Some points, one per row:
[-20  -8   4  -4  -2 -19  20  11  -9   3  -2   9]
[ 24 -11   5  22  -8  -8  -7  -5  15   3   9   2]
[-11  27  10 -46   7   5  15  24 -42  32  32  10]
[-10 -23   2  -7  17 -28  20 -24 -13 -20   5  16]
[ 17 -14   4   9 -16 -11   9   6  -8  20 -10  -9]
[ 12  15 -17 -30  -5   6  10  34 -25  37   1   4]
[-31  46   8 -87  23   4  14  57 -70  46  12   7]
[ 20 -37   2  66 -24   8 -14 -30  51 -12 -17   4]
[ 16   6  38 -14   8 -11   8 -30  -1 -17  19 -31]
[ 28 -44   4  59  -6 -10  -3 -58  45 -45  -9 -15]
[ -91   58  -24 -127   28   -1    4   97  -92   77   11   52]
[ 37   6   3   6 -13 -20   2  12 -29 -13   8  -8]
[-63   8  -6 -17 -20   2 -15  33   5  25  -4  -5]
[ -4  21   7 -26  23  11   1   3 -28 -10  -8 -11]
[  2   6 -11 -16   8  -1   0  20  -7  25  -2   4]
[-67  20 -30 -53  -5  10  13  50 -16  39   5  26]
[  2  17 -20 -36  10  10  -8  47 -21  14  22  14]
[ 71 -37   2  82 -12   2 -23 -40  37 -46 -14 -13]
[-24  10 -19 -16   3  10  15  -2  -7  11  13  23]
10 more points follow, each with its number after it:
[-29  11  -9   5  -5  22  10 -13  28   1 -10  10] 0
[ 18   3  -3  -2  -7  10  -5  -2   1  -2  -1 -19] 1
[ 31  11  11  23  12  12  -3  -1   1 -17  -6 -24] 2
[  3  -8 -10   8  -6  -3 -12 -11  21   1 -28   0] 3
[ 22 -19  -8  55 -33   3   3 -35  50 -17  -5 -14] 4
[-52  41  -7 -63  -2  -7  17  44 -36  36   4  22] 5
[-15  -3  12 -17  27  -4  12 -15 -15   0  21  20] 6
[ 57 -51  11  74   3   3 -19 -64  41 -31  10 -19] 7
[-97  43 -13 -75  18   2  -9  54 -42  50   0  44] 8
[-13 -11  -7  12  -8 -16  10 -23   3  -8 -14  -3] 9
Which of these numbered points is nearest to each point below, ignoring the direction in which the first points spread most? Its number follows each.
[  4  34   8 -43  21  18  -3  39 -45  22   0  -3] > 2
[ 21  -6  -8  41 -19   5 -17 -13  31  -6 -26 -13] > 3
[ 60 -51  14  86 -27   8 -24 -53  59 -45  -6 -41] > 1
[-38   8   3 -63  38 -17  20  30 -52  20  18  38] > 6
[-27   5 -21  15 -12 -10  13  -1  -7  -9 -32  -2] > 9
[ 27 -41  10  43  10 -17   4 -61  25 -24   3  11] > 6
[  8   7   9 -42  13   1  -4  43 -31  49  20  23] > 7
[-36  60   5 -77  15  -7   9  74 -63  25   7  10] > 2
[-44  15  -9   4   2  35   2  -9  24  -3 -13   2] > 0
[-37  19 -15  -3 -14  14  22 -12  38 -15 -11  10] > 0
[ 42 -44   0  79  -6  -3 -53 -24  50 -28 -18 -24] > 3
[  5 -23  -5  36  -2  -2 -31 -10  33  -3  -4 -22] > 3
[  2  -7 -23  27 -18   4   4  -5  35 -10   7  14] > 4
[ 43  13   6  19  17  17  -9 -14  21  -6  -4 -40] > 2
[-81  16  -6 -90  22  -9  16  62 -57  29   8  34] > 9
[ -4  -1 -21  26  -2   5 -26  27   5   5  -8   5] > 3
[ 56 -33  11  84 -48 -10   0 -53  82 -37  -5 -32] > 4
[-25 -21  -3  38 -10  -3 -14 -30  43 -17 -24 -14] > 8
[ 16   1 -24  63 -26  12 -30 -12  39 -14  -9 -18] > 4
[34 -7 21 10  3 10 14 -3  1  0 32  2] > 7
[  2 -13  10  19   5 -13   7 -43   6 -26   5  11] > 6
[-23  -8 -12  15 -11 -17 -25  15   7   0 -11  14] > 8
[ -7 -17 -12  21 -32   1 -12 -26  41   1 -12 -26] > 4
[ 41 -31  -4  75 -23   3  -2 -62  79 -44  -3 -18] > 4
[-61  18   1 -69  27  -5  28  28 -62  30  17  27] > 6
[-95  30  -5 -65   5   1  -1  50 -45  44 -14  11] > 8
[ 69 -42   1  95 -25 -21 -23 -40  71 -60 -35 -35] > 3
[  8   9  17   8 -16 -11  27  -4  18 -19   0   9] > 5
[-44  20 -15 -12 -10  27  10  11  16   4  -4  18] > 0
[-66  29 -30 -36 -12  20  16  -1   0  11  -8  10] > 0
[ 30 -36  -8  57 -11  -5   2 -54  48 -42 -12 -14] > 9
[-34  22 -13 -40 -17 -15  11   4  -8  13  15  21] > 5
